Each row of T is roughly a mix of the hidden directions of one of a few groups; some rows fit no group.
T:
[[-24 -46  35  -5  19 -46   2 -12  16  13]
 [ 12  10  38 -30  27  25   6 -12 -52  12]
 [-21 -18  -1  20 -38 -21  24  29  38  33]
 [-15   4  36 -37  34   7 -13 -38 -36   5]
 [-13  22 -38  18  15  32 -36   8  35 -26]
 [ -4  -5  31 -26  52  -4  11 -16 -35  32]
 [ -1   3  21 -41  33  15 -12 -40 -37  19]
 [-11 -25  39 -26  30   2   7 -48 -24  13]
 [  5  22   7 -28  34  21 -25 -37 -39 -23]
 [ -2  10  -7   7  51   3 -49 -23  28 -22]
 [-24  -3  33 -37 -15  22 -16  -6 -42  33]
 [ 52 -27   6  -5  25  10   4 -48   0 -21]
 [-20 -26  34 -24  39 -31 -17 -35 -12  -7]
 [ 61  -3  -8   2  21   2  29 -35 -12 -22]
 [-33  19   9  20  37 -14 -52   0  20 -19]
 [ -4  20  22 -35  23  24  -9 -36 -49  -1]
 [ 17 -30   6  36  26   5  16 -34   6 -48]
 [ 20  -9 -21  12 -17  57  44   1  -1 -19]
 [ -4 -14 -53  27 -15  -7  28  34  31   2]
 [ -5   1  49 -34  30   6   2 -14 -45  18]
 [-10   5  44 -22  26  19  14  -8 -52  19]
 [  6 -10 -23 -12 -42   1  52  26  -9  31]
 [  4  -6 -22 -27 -39 -25  34  19   4  45]
 [ -3 -35   1   9  39 -19 -22 -29  45 -20]
 [-12   7 -39  38  10  10 -24  15  42 -33]
 [-28  -5  11  -2 -58  -8  -2  44  20  17]
 [ 42 -17  22 -17  22 -15  21 -54   8   1]
 [ 32 -10  25 -37   3  23  20 -40 -36   7]
 [-31  39   0  -4  28  33 -49   2   5 -11]
 [-22  22  13 -29  49  31  -7  -3 -29  26]
 [ -5  35 -36 -23 -15  -8   5  39  34  31]
 [  0  29  39 -39 -28  18 -28 -19 -28   6]
 [  5  -1 -31  21  15 -25 -35  11  43 -40]
 [ 38 -44  -8  30  -5  -5  45  -8   0 -22]
 [ 36 -12 -35  16 -18  45  17  -7  14 -33]
 [-35 -16 -17  14 -47 -40  14   7  27  12]
 [-23  17 -25  17 -50 -14   5  37  30  14]
 [ 30   1  21 -36 -51 -21  16  13  -6  27]
 [-18 -17 -17  25 -18 -38  -6  26  55   0]
 [-22  24  42 -38  11   7  -5   1 -44  24]
 [ 12  36 -35 -18   8  25 -53   5  -2 -22]
 [-54  -4  28 -11 -12 -25 -38  17   7  22]
 [ 31 -32  -5 -17 -23 -37  43  -6  -1  30]
 [ 19   6  12 -18  53  22 -26 -33 -20 -25]
 [-11  37  12 -47   8  34 -31 -14 -17  21]
 [ -4  -2 -44  30 -17 -12 -14   7  55 -20]
 [ -8  13 -64   1  -5  26   3  25  35   8]
 [ 26 -40 -17  42  22   0  35  -3   8 -29]
 [  7  -3  20 -46 -30  36  19  -6 -29  28]
 [ -2 -11  39 -47  24  -8  -7 -45 -15  15]
 [-41  31 -32 -12   2   7 -16  37  25  29]
 [-33  11 -30  50  23  -3 -27  25  12 -17]
 [ 14   3  19  10  15 -69 -34  -7  -7  -1]
 [-15  43  29 -21  -1  26  -7  38 -10  36]
 [ -4  -1 -11 -34 -29 -33  26  17  -2  53]
 [  0 -23  54 -25  38  -5   8 -14 -29  19]
 [ -7  -1 -31  26 -54 -22  19  33  21   5]
 [ -5   9  23 -43 -43 -17  -8  21 -10  42]
 [ 30 -24  41   4  31 -13  -6 -44 -15 -22]
 [ -7 -33 -11  34  48 -16  41  16  -3   3]
 [ 21 -28   5 -10   9  -7  21 -42 -54 -19]
 [-41  10 -12  41  -9  -5 -38  41 -11   1]
 [ 16  11 -40  28 -15 -11  22  32  46 -15]
 [ 19   6 -14  18 -47  -1  36  45 -19  14]
 [-23 -46  10   1  12 -52  -4 -28  19 -10]
 [ 17 -15  37 -22 -43  13   7  -3 -47  17]
 [ 16 -13  -9 -23 -41 -54  11  -1  18  31]
 [ -9  -7 -40  30 -44 -25   7  19  37  -7]
 [-64   0  19  -1   4  -2 -44  14  -8  18]
 [ 22 -14   0 -13 -57   4  46   8 -21  15]
 [ 24 -13 -25  23  32   0 -26  -7  44 -36]
 [ 30  28 -47  16  50   2   2 -10  -1 -12]
 [-60 -11  34  -7   8   2 -40  -3 -15  13]
 [  1  17  38 -36  32   3 -36 -35 -19  10]
 [-23  23  39 -35  27   6 -17  -9 -35  28]
 [ 31  15  -5 -23 -31 -48  12  22  31  20]
 [-36 -14   0  54  23  -9 -29   4   7 -32]
 [ -7   8  25 -33  40  -1 -25 -33 -38 -17]
 [-65  -1  -8  19  25  29 -26   9   7  -4]
 [ 53  -4  11  -6  13 -51  10 -28   8 -13]]
Here is one row of each group, with its name. Which group are the others in?
[-26  17   6 -53  -3  29  -7   2 -17  44] => <10>
[ 17  19 -47  30 -35   0   1  36  18 -19] => <57>
[-33   7 -20  -7  17  17  37  39 -19  39] => <55>

[ 19 -19  -9 -24 -37 -41  33   3   4  37] => <55>
[ 32 -37  27  24   8   7  36 -19 -28 -27] => <55>
[-17  28  42 -24  24  21 -37 -19 -28   1] => <55>
[-52  -6  -8  45  14  -3 -29  19  19 -19] => <10>
[  8 -10  -8   9  40 -27  11 -28  51 -29] => <10>
[ -6  -1 -29  49   1  13 -15  14  33 -45] => <55>
[-19 -43  30 -11  24 -50  -4 -24  -3  -5] => <57>
[ 21  10 -39  34 -26  -1  24  37  29 -15] => <10>
[  2  23 -51  47   8  10  -3  33   6 -15] => <10>
